In the rows, 128 means zero.
Each path below is one point turned by a fixed rotation once a step. After each direction that follows a path, write how fast that rotation turns it, in degrees a step (0 if it stays still).
Each turn is a multiple of 5 degrees from 10 to 175, or 0.
Each row of a path follows its step; steps can be skipped.
Rotation 1:
step 0: [130 119 135 139 133 129 128 126 125 129 131 123 135 127 124 128 126 116
 130 125 133 131 129 121 125 134 131 139 129 124 132 128 132 122]
step 1: [136 131 128 124 118 130 129 134 125 127 132 124 138 122 131 126 128 122
 127 126 134 124 137 126 134 134 131 120 127 128 131 130 120 122]
step 3: [123 134 134 130 127 129 131 117 124 132 126 123 120 131 141 129 131 135
 129 130 126 129 137 124 130 136 130 136 130 137 125 129 132 129]
step 4: [124 138 131 133 132 137 130 121 131 123 132 129 126 119 128 131 129 124
 133 123 122 125 128 132 124 124 132 129 128 124 119 119 121 119]
step 5: [130 115 129 132 126 130 130 126 138 117 131 123 122 130 129 128 125 126
 137 131 124 130 134 133 137 120 130 127 121 123 130 131 125 127]
step 6: [127 123 119 125 127 132 128 131 123 129 135 121 126 133 123 119 130 138
 127 131 128 123 123 132 134 125 134 122 129 141 127 125 127 124]
step 8: [118 126 128 125 128 129 138 130 130 132 132 125 128 122 131 139 125 121
 120 132 123 128 128 117 127 131 132 121 130 126 125 138 126 130]
step 9: [131 125 134 130 139 118 128 129 128 127 122 129 130 134 123 134 125 125
 128 117 130 124 121 125 132 129 128 114 128 126 122 126 123 123]
step 10: [140 130 126 126 125 125 135 120 133 130 123 130 131 133 135 125 123 129
 136 130 135 126 120 126 128 130 128 127 119 136 129 135 129 135]
[124 126 126 127 131 128 130 131 130 130 131 128 129 130 126 129 128 132
 128 127 126 128 127 126 129 123 130 127 126 128 128 128 129 129] -> 35
[128 129 125 128 128 127 127 130 128 129 130 129 125 129 130 124 126 130
 128 125 129 128 126 130 130 131 126 130 126 131 127 129 128 131] -> 90
Rotation 2:
step 0: [137 125 133 133 131 123 113 124 125 126 132 120 127 125 132 123 124 120
 117 120 124 130 136 125 128 130 129 134 129 137 126 126 136 135]
step 2: [143 120 136 131 132 121 128 128 123 126 121 124 125 126 129 128 132 118
 130 120 126 131 133 136 127 131 138 135 127 123 123 125 119 123]
step 3: [132 135 131 122 123 130 137 126 131 119 121 123 127 128 134 135 133 135
 129 115 127 130 130 144 129 124 123 133 125 121 127 122 127 124]
step 4: [133 129 125 125 126 122 129 117 132 129 128 123 136 128 134 129 129 118
 123 124 124 126 137 136 134 126 125 134 121 132 109 125 127 132]
step 5: [133 136 125 130 115 129 127 132 136 122 129 125 126 132 130 126 121 137
 129 119 127 125 131 129 140 119 123 127 115 133 122 133 131 133]
step 6: [136 123 132 137 124 128 121 135 130 127 127 123 130 132 128 122 127 115
 126 128 125 126 135 127 142 125 139 127 125 126 124 124 124 141]
step 8: [128 124 137 124 134 125 122 125 135 119 124 118 131 129 134 126 132 116
 120 131 124 129 137 140 128 135 133 124 132 135 128 128 124 128]
step 9: [130 129 133 122 127 122 127 128 139 118 127 124 121 125 132 130 126 140
 127 123 131 130 140 135 126 132 129 130 117 131 130 139 125 118]
step 10: [133 120 130 125 120 123 129 127 134 125 128 117 136 128 128 133 132 127
 124 129 125 120 139 126 133 127 137 132 126 117 119 129 122 121]
[127 130 129 132 125 128 126 129 128 131 127 127 125 131 129 125 128 127
 127 129 129 131 129 125 131 128 127 126 130 129 129 126 131 130] -> 55
[130 128 130 129 128 126 126 128 129 126 131 128 126 128 124 126 129 129
 130 130 125 128 129 124 127 127 125 126 124 128 126 130 127 127] -> 85
[128 130 128 128 125 126 130 126 127 126 126 127 126 127 128 128 127 129
 124 128 126 131 129 126 124 128 129 130 131 124 126 129 126 126] -> 45
[130 129 128 127 126 127 125 130 127 126 128 132 130 126 127 128 125 127
 126 126 127 126 127 125 127 126 132 125 128 127 128 127 132 129] -> 65
